One turn moves each row of this set onto another row. After a few examples, where does it send each row asked below?
z_278: -1 -6 -17 8 5 -1 8 -6 -8 -2 -4 1 -13 2 1 7 2 -8 9
z_860: 4 -5 -22 8 1 -6 5 -5 -8 -9 -3 -4 -9 5 7 3 2 -2 -4
z_63: -5 -3 -20 -3 0 -3 -12 6 9 10 -17 8 12 3 5 0 0 5 -3
z_847: -2 -4 -12 8 -3 -3 4 -1 -14 11 -8 2 -5 -2 -5 8 2 -9 13
z_180: 10 -4 -5 -15 2 7 -8 -6 -5 -13 -6 7 -6 -3 9 -9 -2 -3 -3
z_869: 4 -2 -2 -3 -11 -1 3 -1 -11 4 -3 9 6 -1 -16 -3 -21 4 -4
z_562: -4 -5 -1 2 -1 -11 3 11 13 7 0 -1 14 3 1 -20 -6 9 -3
z_907: -2 -7 -1 -5 -6 10 -9 6 22 3 1 -5 3 -7 2 3 -4 6 6
z_994: 4 5 8 -4 -2 -4 7 2 9 7 9 -8 16 0 -9 -11 0 10 -10
z_64: 5 -1 -9 2 8 -2 15 -8 -7 -1 6 8 -15 -1 -3 5 8 0 -3
z_233: 5 7 -17 -13 0 5 -7 -2 4 1 3 21 8 -1 -8 -6 -2 1 7
z_436: 9 2 -17 5 -1 -9 -1 3 -14 9 -1 0 8 2 -4 7 3 8 -19
z_251: 14 7 3 -6 0 1 5 -3 17 -1 4 -10 9 -1 1 -7 1 10 -11
z_300: 5 0 5 -1 4 -3 13 0 14 -4 1 1 10 -5 10 -13 -11 10 1
z_195: -5 -7 13 -4 3 -4 10 -2 -13 0 -10 12 -6 -3 6 -8 -5 -1 2
z_192: -1 -5 -6 4 -8 -6 -2 1 -24 9 -9 -1 5 -9 -1 3 5 -3 8
z_908: 5 -6 -15 8 -4 -2 7 -6 -2 16 -7 2 -6 -3 -14 13 4 -5 -3
z_338: 4 1 -9 0 -6 -9 -3 1 -26 -3 0 -1 8 -5 3 -1 4 2 -2
z_941: -17 -5 -1 -4 15 -3 0 -2 -1 -2 -7 12 11 -2 15 -4 1 2 -4
z_792: -3 -8 -12 7 9 -7 5 -7 -7 -7 -3 -10 -2 -1 4 3 11 7 -18
z_323: 8 2 -20 3 -6 -12 0 0 -17 -8 2 -2 0 5 4 0 -1 4 -8
z_740: -5 -1 12 -4 7 3 2 8 14 19 1 -2 3 4 1 -1 8 -3 -2
z_487: -2 3 16 -2 4 -3 7 4 6 16 6 0 14 0 -5 -8 2 -2 -8
z_746: 2 -5 -15 -3 6 5 -11 5 -4 4 -2 12 -6 13 -5 -1 -14 -6 -5
z_284: -15 -16 -7 3 3 -3 -5 7 -2 5 -19 -2 -6 9 -1 -6 -3 3 -2
z_977: 4 1 -3 -2 1 9 5 -2 17 0 9 2 7 -5 -2 3 -20 8 3
z_646: 10 5 -2 -5 11 11 0 -5 20 3 7 -6 5 2 1 1 -3 0 -8
z_301: -2 -5 7 -9 0 5 -10 9 14 6 6 6 4 -7 11 -5 3 -9 4
z_166: -2 0 0 -4 11 11 -4 3 20 11 5 -5 0 7 -4 2 4 -1 0
z_345: 9 6 -5 -5 6 -3 0 -1 -22 7 3 8 5 -7 -2 -1 13 4 0
z_790: -2 -9 -7 3 3 0 -1 -7 -11 9 -10 -6 4 -13 -6 1 19 -3 2
z_770: 2 -10 -9 -7 -14 0 -10 -1 -2 -8 -14 -9 3 -7 -7 -7 -5 10 -3
z_736: -3 -5 -4 -11 -5 2 1 -14 8 -11 -3 9 8 -16 1 -8 4 -6 1
z_755: -13 2 -3 -6 -1 -7 11 2 -1 3 6 22 2 3 -4 3 -10 10 -3
z_257: -8 -8 -8 -3 -19 -11 6 -2 14 2 -10 6 4 -7 -5 5 -4 7 -8
z_823: -3 -3 1 -2 2 -4 -6 13 8 12 12 11 11 3 0 -12 -5 -6 -3

z_195 goes to -> z_869
z_345 goes to -> z_436
z_755 goes to -> z_257
Where do these go?
z_300 goes to -> z_977
z_740 goes to -> z_487
z_860 goes to -> z_278

